[[-22.8  51.6  -3.5 -23.9 -38.3]
 [ 22.9  -9.0   8.0  -9.5   4.9]
 [ 25.5 -10.4   7.4 -11.8   6.7]] -> 4.9

[[ -7.6   0.5  13.0 -30.3 -40.6  -7.1]
 [-54.5  51.0  27.7  29.1  -0.4  -9.4]] -> -7.1

[[-17.6  35.0  16.1 -46.6 -10.1 -51.2]
 [ 37.4  21.9  35.7 -13.5 -11.2 -37.5]
 [-20.6 -10.3 -35.8 -13.4  18.0 -43.8]] -> -37.5

[[-28.6 -46.8 -24.0 -39.9  17.7 -27.4 -23.3]
 [-16.0 -52.1 -14.7 -29.7  29.0 -24.5  -3.7]] -> -23.3

[[-14.8 -43.5 -51.3  -4.9  54.1  28.9  49.9]
 [-10.2  20.8  -9.6  -4.9  -7.1  -8.8 -10.5]] -> 49.9

[[ -2.7 -57.7   0.8  40.0   7.2  13.5  23.3]
 [ -2.7   4.2   0.8   7.4  -2.6   8.7  -8.6]
 [ -2.7   4.2   0.8   9.8  -2.6  13.5  -8.6]] -> -8.6

[[ 24.6  -4.7 -55.4   5.5 -11.6]
 [-32.5  20.1 -40.4  53.8  29.7]] -> -11.6

[[ 40.3 -52.4  11.2  13.7]
 [-29.8  19.5  16.8 -12.4]
 [-30.0  17.4   7.9  -0.6]] -> -12.4

[[-11.6 -15.4 -32.6 -28.9  52.2  -2.6   4.7]
 [-12.8 -14.1 -40.3 -29.0  45.1 -14.2   1.7]
 [ -8.4 -16.1 -15.5 -24.7  58.9  17.4   9.1]] -> 1.7

[[-42.8  34.4 -29.1  -7.7]
 [-50.3  43.7  -1.6  38.2]] -> -7.7
---
[[-27.5   4.1  32.2  44.7  31.5   2.2 -28.9]
 [ 14.6 -16.8 -37.1 -51.1 -42.9 -20.4   9.0]
 [-15.3 -22.1  13.3  23.0 -12.4 -24.1  11.2]] >> 2.2

[[ 31.4  52.0  17.6   2.7  15.9   9.0 -16.0]
 [-18.8  23.4  -2.7  15.6 -29.0   2.4  17.7]] >> 9.0

[ 55.0  -1.4  63.4 -61.6  40.8] >> -61.6

[ 42.9 -26.2  43.1 -37.0  60.7] >> -37.0

[[ 40.7  13.0 -60.8  28.5 -28.3   8.2]
 [ 34.8 -52.7  18.5 -37.0 -18.8 -33.7]] >> -28.3

[ 35.9  25.7  -6.6 -51.3  -8.0] >> -51.3

[ 20.5  -1.8 -22.2  -7.6  55.5] >> -7.6

[[ 17.7 -23.9  15.2  11.0]
 [  9.9 -14.1  11.7   7.8]
 [ 33.2 -60.8  10.5  28.6]] >> 15.2

[  0.4  61.9  -7.7 -15.0 -37.1  -7.1] >> -37.1
---
406,55,118,60,149,567
538,352,507,469,750,720
753,305,432,479,829,845
⇒ 60

13,14,14,70,42
44,4,73,41,47
83,13,21,7,40
⇒ 14

2,1,3,5
3,7,4,2
1,5,8,2
⇒ 1

20,386,-230,6,-334,-481
176,719,-313,-41,-113,-751
-72,782,144,-137,-57,-880
⇒ 6

147,90,82,147,109
127,177,189,98,206
103,35,21,89,123
⇒ 82

4,-3,19,-36
4,13,-30,-24
12,28,-14,-36
⇒ -3

30,13,21,12
50,62,79,61
50,11,28,28
⇒ 13
---
array([[6, 6, 4, 9],
       [6, 5, 1, 4],
       [6, 7, 6, 4]]) 6

array([[68, 96, 12, 35, 60, 22],
       [37, 19, 80, 64, 45, 71],
       [57, 68, 39, 47, 55, 43]]) 55

array([[-167,    6,   30,  935, -557],
       [ 229,  120,  146, -117, -270],
       [-379, -760,  771,  216, -417]]) 216

array([[84,  9, 51, 25, 83],
       [45, 38, 57, 50, 67],
       [76, 53, 10, 70, 34]]) 70

array([[7262, 4299, 6668, 7433, 5595, 5485],
       [7459, 4878, 7225, 7778, 6349, 7458],
       [3240, 9493, 6699, 5941, 9944, 6726]]) 9944

array([[4947, 1184, 2628, 7394, 9591, 7399],
       [4978, 2390, 4480, 6541, 4417, 5069],
       [4178, 4539, 3673, 7402, 6846, 2595]]) 6846
---
[  -5.092 -159.565   25.159  -31.860    1.713  129.063] => -5.092
[-0.138 -0.048  0.063  0.042  0.163] => -0.138
[ 13.338  -6.376 -17.296  -9.231  -7.580 -15.182  16.222] => 13.338
[ 0.13 -0.03 -0.16 -0.07 -0.10 -0.05] => 0.13
[  52.8   84.5  -84.5   74.9 -173.9  -30.1  125.3] => 52.8
[ 1.095 -1.519 -0.490 -1.700 -0.162  0.821] => 1.095
---
[-14.5  60.9 -12.3  -3.1] ans = -3.1

[[ 35.6  18.1  -2.5   5.5  -0.3  43.4  23.1]
 [-18.1  51.0  41.4  21.7   4.6   9.8  41.0]
 [-25.9  39.8  13.3   9.3  29.9  -1.9   0.0]] ans = 5.5

[63.6 24.1 45.6 37.1 61.5] ans = 37.1

[[-11.1 -36.4  52.6  12.3  29.7  22.2]
 [-13.5  21.7  23.6  60.0  -6.2  -7.3]
 [-15.3   2.2   6.2  30.6  21.2  -0.4]] ans = 12.3

[ 22.8 -21.3   7.3  14.8  -3.9  50.5] ans = 14.8

[ -6.8 -31.1 -10.2   4.0 -59.2  12.3 -26.2] ans = 4.0
---
-10.9,-9.0,49.4,-5.9,-20.1,52.5,-11.0
13.3,-3.9,1.3,-11.6,19.6,1.5,-4.1
25.0,2.6,-16.0,-19.6,-14.7,49.2,25.3
-> -20.1

13.8,1.5,17.7,0.0,26.0,-56.0 -> 26.0

8.0,-13.5,7.8,14.7,-16.1
-4.9,-13.1,-23.2,53.8,-19.7
-> -16.1

-51.6,-6.4,1.2,-13.2,30.7,0.6,28.6 -> 30.7

-24.5,-25.6,9.8,49.3,47.4,-5.5,-28.8 -> 47.4

-30.1,-9.3,-61.2,-48.3,4.1,0.4
-2.9,40.4,-3.2,18.7,-5.3,5.1
-> 4.1

46.4,-23.5,-18.6,17.5,19.4,-20.9,-6.7 -> 19.4

37.3,47.3,56.1,57.8,7.9,-37.7,-24.0 -> 7.9
